A single turn carries every row of the set below to another of its rows. Some are shown first; where does it send the rows asked next?
gor: [-12  -2  -8   5   1  -4  10  19  15  -7   4  13  -2 -12  18  -1 -12 -11
  -9  -9  -4]
zofi: [-12  -5  -1  12  -6   9  -6  -2  -3   1   2  -1  -9  -7  19   9 -17  -7
 -17  -1  10]
fega: [ -1   6 -13  15   0   8  13   6  -4  -1  23  10   0  -2  -5  13 -13  -1
   1   0  -3]
nek: [  1   5 -15   6   8   5   1  -2   3  -7  13   0   8   1  -4  18  -3   8
  -3   2   4]
Begi: [-10 -11  -8  13   3  16  -2  10   1  11   0  -9 -14 -12  16   2 -14  -7
  -6  -2   9]
gefel: [ -1  10 -15   6   3  -1   6  -6   1  -6  11   4   9   3   0   8 -13   9
  -1   3  -4]
lefik: [ -1  -1  -5  -1  -7  18  -1  -3   1   8   1  -7  -3   0  22   4 -14  -7
 -10  -6   8]
Ketu: [-20   9 -13  15   1   1   8  17   9 -11   4  -1   0  -2  -3   3  -9 -14
   0   2   3]
Vegal: [-13  -9 -14   5   5  10   3   5   9  13   2  -7 -16  -6  19   6 -10 -14
   4   1  11]
kuneb: [ -6   0 -10   8  -3  -5   8  10  -7  -1  18   7   6  -5   7  20 -13   6
  -7  -9  -7]
lekup: [-15   0  -5  20   0   3  -4  -6   0   3  10  -6 -14   2  15   8 -17  -5
  -3   3  12]
nunov: [  1   1 -17   4   0   0  11   6   9   9  24   1   7  -8   6  -1  12  -5
  -5   1   3]
Zugis: [  1   4 -13   6   3  -2   9   9  13   8   4   6   6 -11   6   8  10 -12
   3 -10  15]
fov: [  0 -13 -13  14   1  -1   2   5  -3 -15   1   6   8   0   1  11 -11  -1
   1  -2   8]
bopi: [  0  -6 -14  -4   6  -4  15   5   8   8   4   8   6 -15   8   8   8  -7
   3  -4   9]
tet: [  0  -4  -9  -3   6  -5   6   1  -1   3  16   6   6 -14  12  -5   4   5
  -9 -13   7]
samen: [ 5  8 -1  4 15 10 11 11  1  4  6 10  8  0 12  2  1 -9  1  1 12]
defen: [-17   7  -9  14   5 -11  15  20   9  -5   7   3  -2  -1   6   4 -13 -15
  -6   1   6]
Fis: [ 2 -6 -7  8 -6 19 -4 -1  8  9  0 -8 -6 -6 22  0 -9 -3 -3 -6  3]
gur: [-18   5 -25  18   9   0   5  10  10   2  -3   0  10  -5  12  -3  -1  -5
  -9   3   2]
sapaf: [ -5  -3   1  20  -3  12  -7  -1   0   3   8  -9 -10  -3  19   3 -13  -1
 -13  -1   8]
Sebur: [ -6  -4 -21  14  -3  -7   4  21  19  -2  13   9  -3  -9   3   5 -11 -12
  -1   1  -1]
borat: [  1   5  -6  -6  -4  -5  10  14  -1   9  18   4   9  -8  12  -2   1  -4
  -1 -12   0]
damo: [-13  -6 -13   1   1  11  -6   4   1  14  -2  -6  -9 -12  18  -1 -15  -8
 -11  -2  12]
nagaf: [-10   3 -15   6   8   7  13   6  -6  -6  13   4   2  -1   6   7 -22   8
  -9 -12  -7]
Lof: [-18   3 -15   1   1  -7   3  24   8   1  11   7   1 -14  10   2 -11  -4
  -5   0 -11]
Mili: [ -1  -3  -6   4  -7  12  -2 -13   7   6   6  -5  -6   0  21   5  -4  -5
   5   1   6]

gor turns into nagaf
gur turns into fov
gefel turns into bopi
And these:
Vegal turns into lekup
Fis turns into Begi
borat turns into Lof
damo turns into zofi
Ketu turns into nek
fega turns into nunov

A single turn carries every row of the set below to another of its rows. Some are shown first; where does it send the rows asked next?
vepa: [ 14  10  -6  -6  -5  -8  -1  15   4   0   5  -1  16  -2  -9  12 -11   5
   4]
fufu: [  4  19  -9   4   0 -11   0  15 -13   5   0  -7   4  -4  14  -1   3  13
 -13]
Ziget: [  7  16  -6   1   7  -5   7   8  -5   3   3  -7  10 -10  10   6  -3  16
  -1]
diz: [  2  17  -3 -10 -12 -10   4  28 -14  -3  -9  -2   5  -6   0   0   7   1
 -10]
pived: [  4  15  -9   3  -5 -12   1  15 -20  -3  -2   1   7   8  14   8   2   1
 -15]
tegig: [  8   6 -11  -2   7 -13   2   9   0  -1  11  -4  16   5   8  13  -4  -1
   1]
mit: [ 11  20   8   1 -15 -13  11  28  -7   1   4  -9   6 -13  16   9  -4   5
 -12]
Poto: [  5   5   0 -19 -24 -14  -1   4 -15  -8  -5  -3  13  -7   6  -5 -12 -10
  -8]
Topok: [  6  20  -1   8 -11 -17   4  16   7  -4  11 -14  25 -16   9   1   3   0
  -4]
masap: [  7  18 -11   3   2  -4  -5  14 -14  -1  -2  -3   3  -2   5 -10   4   3
 -10]
luma: [ 16  17   9  -4 -16  -5  10  30  -9  -3   1  -3   0 -10   7   7  -8  -2
  -9]
merin: [ 13  16   3   6 -11 -20   3  25   4   3  15 -16  11 -10  16   3  -4  -3
 -10]
gal: [ 10  -2   7 -11  -3 -12   3   2  -9 -11  12  -3   7 -11   7 -13 -16  -7
  -6]
Sopa: [  9  14  -3   8  -9 -21   0  21  -1  -5  14 -10  15   1  17   3   1 -16
 -12]
zok: [ 18  14   4   2  -7 -12   2  27   4  -1  14 -12   3  -9  10  -4  -6 -13
  -7]
Sebag: [ 12   2   5 -19 -19 -12   4   3 -11  -6   1  -5   9 -10   9  -2 -20 -12
  -4]
Kupa: [ 12  21  -6   6 -20 -10  -7  14   1  -8   4   0  24  -5  -7   6  -6   0
  -5]
tokod: [ 10   2  -1 -15  -8  -9   1  -4 -11  -6   2  -7   8 -10  12 -10 -15 -12
  -3]
lomi: [  9  12  -8  -2  -2 -14   0  12   3   5   6  -7  18  -3   2  14  -7  15
   0]
pomuz: [  6   7  -3 -12 -17 -13  -4  -3 -10 -10   1  -7  17 -10   9 -13 -10 -14
  -6]
zufe: [  9  20  -2   7 -11 -11   0  18   5 -10   9 -11  21 -16   3  -8   4 -12
  -3]
vitu: [  9  22  -6  10 -15 -15  -3  11   2  -2   7  -5  26  -7   3  10  -6  10
  -6]
nekob: [ 12   1   1 -19 -16 -10   2   0 -11  -5   1  -3  11  -7   7   0 -21  -8
  -2]
Bomo: [  2  16  -9   3   7  -3  10   5 -12  -9   1  -1  15  -4  14   6   4   2
  -2]
fori: [ -2  22   5  -8 -11  -8   4  23  -8  -5  -8   3   4  -9   8  10   4   9
  -7]
vop: [ 11  18   9  -3  -9  -9   0  27  -2   1   6  -2  -5  -5  16  10  -9   2
 -10]
pizuk: [ 12   3   1 -13 -13 -11   1  -2  -9  -7   5  -9  10 -11  13 -10 -17 -15
  -4]
tero: [  5   7  -3 -13 -15 -12  -2  -3 -16  -9  -3  -5  11  -9  11 -14  -9 -12
  -8]
Milad: [ 10  -3   9 -17 -14 -14   3   7 -11 -10   8   3   9  -6   1  -2 -20  -2
  -7]
gofu: [  3   4   4 -13 -20 -17  -1   5 -15 -15   2   4  16  -7  -3  -7 -11  -2
 -11]
Basa: [  1  17  -1  -5 -10 -17   8  26 -11   3  -4  -9   7  -8  11   4   7   8
 -12]
rus: [  6  20  -1   0 -18 -17 -11  18   8  -4   5   0  18  -1   1  13  -6   3
  -5]
Namig: [  5  18   6  -1  -2 -14   0  24   9  -3  11 -11   5 -13  17  -3   3  -9
  -5]
dur: [  2   9   0 -10  -5 -16  14  26 -11  -3   0  -4   7   0  14  14   4  -5
  -8]
sifak: [ 10  -2  10 -17 -15 -14   5   8 -11 -11   8   3  10  -9   1  -2 -20  -3
  -7]
bemop: [  2  28   3  10 -16 -11  -5  16   5 -12   6  -4  18 -14  11  -1   3  -4
  -7]
leni: [  2   3   4 -14 -20 -18  -1   6 -15 -14   2   4  15  -6  -2  -8 -10  -4
 -12]
vomul: [ 13  16  -4   8 -11 -10   2   9  -3  -8  10   2  23   2   8  20 -12   0
  -4]
nez: [ 8 20 -4  6  7 -2 -6  4  1 -3  7 -1  5 -7 13  1 -6  8 -2]
tig: [  2  16  -2   3 -12 -17   8  15   1 -13   7  -5  29  -7   8  12   4 -10
  -2]
mobos: [  3   4   2  -7 -11 -15  -2   0 -14 -15   6  -1  13 -10   5 -19  -7  -7
 -12]
Per: [ -4  19  -9  -3   1 -12 -10  14  -4  -1  -3  -2   6  -1   8  -2   9   6
  -8]
Sadis: [ 13  13  -6   0  10   3   5   8  -4  -2   4  -3   6 -10   2   1  -7   6
   3]
gedek: [  6   6  -2 -17 -23 -13  -2  -1 -13 -10  -4  -2  18  -8   4  -3 -15  -9
  -5]
Suzar: [  2   3   1  -8 -10 -16  -3   1 -12 -15   7  -1  14 -10   4 -19  -6  -8
 -11]
ruz: [ 11  17   7   6  -8  -9  15  21 -10  -9   9  -5   7  -8  23  10  -5 -10
 -11]
Sutuz: [ 11  -2   7 -10  -5 -12   2   2  -9 -11  14  -3   7 -11   7 -13 -17  -7
  -7]
vosa: [ 7 15  2 -6  0 -7  1 12 11 -3  8 -1 13 -9  3 15 -8  7  7]

pomuz turns into gedek
Ziget turns into fufu
Namig turns into bemop
And these:
pived turns into dur
masap turns into diz

A single turn carries every row of the set below to another of its rows. Some are shown first; where does it send the rows asked next?
sibez: [-16   7  -4  13  -1  11 -10  12   5  -4  11   1   2  -7  -5   1  -2 -11
  -1  -6  15  -1   5   4  12   2   5   0   8  -2]
zini: [  5   4 -13   0   2   0  -2  -4 -14  -3  16   5  -8  -2   5  -8  -4   0
 -13   9  -9  10   0  10   9  -3  -1  -2  -1  -1]
Fozog: [ 13   3  -4   5   6  13  -8  -1  -7   5   5   5 -11  -3  -1   8  -4   1
  -7   3   8  -4  -4  -9  -1   4  -7   6   5 -15]
Reri: [  3   7  -2  -1 -16   9   4   8 -11   8  -6  -3   0  -4 -11   6   3  -5
   1 -12   1  -2   9   7   1  -8  -4  -7   6   3]
mamu: [  4   3  -9   3  -2   0  -5  -3 -14  -4  19   6  -9  -6   6  -8  -3   3
 -13   9  -6  10  -3  10  12   0   2  -4   2  -3]
Fader: [  2  -5  -9   3   3  10 -16   3  -3  -5   0   4   3  12 -12  -3   0  -9
  -1  -5  12  -9   7   1   0   4 -12   2 -11  -2]
Doful: [  2   2 -11  -1  -5   1  -6  -4 -11   7   5   6   7  11  -3   1  -3  -4
  11   6   6  -8 -12  16   4  -4  11 -13  -1 -17]
pofa: [  8 -16   1  -6 -10   2 -12  12   2  -6  -2  13   8   6   1   6   7 -11
  15   4  -2   4   0   9   5   4   4  -7  -5  10]
pog: [-15   8  -7   9   2  10  -7  11   5  -3  14  -2   1  -5  -1   3  -6 -12
  -2  -8  16  -2   6   4  11   4   5   0   8  -7]
dil: [ 14  -8   2  -6 -11  10   6   6  -4   6   3   3   1   8   0   2 -12  10
  11  -2 -14   1 -12  -3  -2   2  12  -8  -3   6]
bilu: [ -7 -13   1   3 -16   7  -4   4   0  -1 -18  -4  13   5   3   3   2 -14
  14  -1   7   3  -4   3   6  -1   5   4  -7  -7]
Liseb: [ -4 -11   4  14  -6  22 -10  11   9   4   3   4  -1 -11  -3   3   5 -10
   2   6  10   3  -3   5   5   7   4   4  11   2]
gida: [ -7 -13   2   3 -15   4  -3   9   2  -1 -15  -1  13   6   2   4   4 -14
  20   2   5   5  -4   4   6  -1   7   1  -5  -6]
budu: [  6   5   6  10  -5   0  11   6   1  -6   4   1   1   0   6  -8  -4  -7
   2  -1   5  17  -9  -5   6 -11   0   3  12 -14]
Lemi: [-12   0   1   6   2  10   1   3  -2 -12   6  -7  11   2   3 -11 -11   5
  -5  -9  -5  -4 -13   7   5  -7   4 -11 -12   2]
rimu: [ 10  -9   4  -7  -9   6   8   7  -8   6   4   0   1   5   2   2  -9  12
  10  -1 -16   2 -11   2   0   4  12 -10  -2   8]
Nekil: [ -1 -11   3  -4  10   5  -4   3   1   1   8  -7  11  20   0   2  -4  -7
   8   0   4   3  -5  -8 -13   4   3   2  -7 -11]
vuvup: [ -8  -8  -2  12  -9   5  -5   6 -11 -10  14   0 -12  -5  16  -6   1   0
  -7   3   4  10  -1   5  10  18  -1  -7   3  -4]
Guga: [ -7 -12  -1  -5   9  -2  -4   6 -14   4  15   2   0   1   7   7  -5   2
   8   2 -14   8 -11   2   0  12   9  -9   3   8]
vas: [  8  -2   8  -4  -3   9   2  -1 -11  -8   1  -8  -2   8  15   5  -1   5
  -9  -5  -3   4   3  -8  -8   7  -6  -2 -10  -5]

dil turns into zini
vuvup turns into Liseb
And these:
Doful turns into Lemi
Fader turns into Nekil
sibez turns into gida

A single turn carries every row of the set below to another of its rows. Some are shown first; where does it send the rows asked next?
sek: [ -2 -11 -10   2 -14  12   7  -8 -23  -2  -4   0  -5   7]
Laba: [  4  14   7   7   2  -1   8   9  -2   6   0 -11   2  11]
nuli: [ -4   3  -9  10  -2  10  15   9 -17   6   5  -1   1  -8]
rume: [  7  -5   8   2 -15   3  21   1  -7   8   0   7   7  13]
Dopa: [ -2 -10 -12   4 -18   7   0  -8 -21  -3  -7   0   1   3]
mal: [  6   4   0  10  -1  10  -3  -7  -9  -2   2 -17  -5  -9]
Rofig: [ -5  -7 -13   7 -14   8  10 -11 -21  -2  -2   2   8   1]
dopo: [ 14   4  -2  -2   1   0  18   0  -5  -3   2 -11  12   3]
Paleg: [ -3   1  -3  17 -17   2  -4  -9 -10  14   7   2  -3   2]
dageb: [  0  11   4   9  -6   0   1   3  -5  11  -1 -14   3  20]
zozup: [ 7 -8  9 -4 -5  2 -6 -7  0  1 -1  1 -4 14]
ral: [  7   4   0  -6   0  -4  19  -3 -13  -9  -4  -8   6   4]
meru: [  4  -1  -1   0   2  -7  19 -10  -6  -6   2  -5  10   8]
maf: [  7   0  -2   5  -3  10  -8   0 -10   9   8 -14  -6  -8]
povi: [ -3   8  -9   9   2  10   5  14 -13   3   4   1   1  -3]
mufi: [  9   2  -6   6  -4   9  -5   1 -11  -2   1 -16  -3 -11]
Kiga: [  2   7  -1  14 -22  -1  -2  -7 -16   8   4   7   1   1]
meveb: [-12 -13  -5   7  -8  11   6 -11 -21   3  -1  -3  -2   3]
guso: [ 6 -7  9 -6 -7  0 -9 -1 -3  2 -7 -7  0 13]
mela: [ 10  -2  -4  11  -4  11   6  -9 -11   4  10 -15  -7  -8]
Kuni: [-1 -9 10 -6 -9  0 -4 -5 -7  9 -4 -1  4 16]
fedut: [ 5 -9 14 -8  0 -1  1 -3 -5  7  4 -1 -4  9]
Sezo: [ 12   0  -3  -5  -6  -2  16   0  -9 -10  -7  -9  11   5]
lera: [ -3   6   0  18 -15   5  -8  -3 -12  11   4   0  -7   4]
gomir: [  4   0   9   5 -17   2  15   1  -8   5  -5   9   6  17]
tafa: [ -1   7  -9  13  -8  11  16   8 -19   0   2   3   1  -5]
figub: [ 10   1   9   5 -14  12  19   6  -8   3  -4   4  10   8]
sukig: [ -2   8   7   7   3  -3   6   4   0  10   1 -13   5  12]

ral turns into mal
tafa turns into Laba
dageb turns into Kiga
And these:
Kuni turns into Rofig
mela turns into fedut
nuli turns into sukig
mufi turns into guso

A single turn carries every row of the set below to another of its rows. Some are shown first; where does it send the rows asked next?
pimot: [ -8   6  -2   6  16 -16  -8  11   4  -1  -3   3  -5]
dozis: [ -2   0 -17   9  -5   4  -2  -2   4  -2  10  -3  -8]
sido: [  8   9  -5   3  -4 -12  -1   7  -3  -6  -5   9  -6]
mogis: [ -9   2   2  -3   1   6  -7 -15   8  12  -5  -1   0]
dufen: [  3   9   3  -7  -4   4   4   1 -10  -5   1  -1   7]
bise: [-10   3 -10   2   9  -1   1  -5   6  -8  20   8  -7]
tofuf: [  1   6   3   5  -6 -11   7  -4  -4  -3  -2  16  -9]
patef: [ -5   0   1 -12   2   4  -7 -14   6   8   2  -2   8]
nepur: [ -3  -1  -3 -10   3  -1  -8 -15  11  11   3  -1   7]
Vadas: [-1  7  7 -9 -8  4  4  0 -7 -5  2  1  5]
falu: [-7 11 10 -6 -2  8  9 -4 -2 -1  0  3 -1]
lup: [  9   7  -1   0  -6 -11   8   5  -5  -6   3   7  -6]
Tum: [ -9   4  -4   0  21 -10  -1   3   7  13   8  -5  -1]
bev: [ -3   0  -5  -4  23 -10  -2  -7   9  10   5  -1   3]
fubu: [ -6   4  -2   8   5 -20 -12   9   1   0  -2   5 -10]
vepeg: [ -8   3  -2   8  12 -19  -8  11   2   4  -2   3  -9]
Mibu: [-7  1 -5 -3 20 -8 -3 -4  9 15  5 -3  0]
Selon: [-7  1 -4  6 16 -7  5 -6  4 19  2 -3 -5]
Nor: [ -3   0   1 -10   4   2 -11 -14   1   4   0  -3  10]
Fak: [  5   6  -2   3  -6 -14   3   7  -5  -5  -2  10  -8]
zadod: [-11  -3 -11   9   0   3  -1  -1  -6  -2  17  -5   2]
sida: [-13  -5  -9   6   1  -4  -8  -9  -1  -5  18   7   0]
Zes: [ -6   6   9 -10  -6   6   0  -1  -4  -6   3  -3   7]
zanu: [-13   6  -9   5   2   5  -7   2   9 -10  10   1 -11]
las: [-14   2   5  13   9 -16  -3   4  -5   4  -3   6  -8]

dozis turns into sida
sido turns into Nor
And these:
Mibu turns into Fak
las turns into falu
fubu turns into Zes

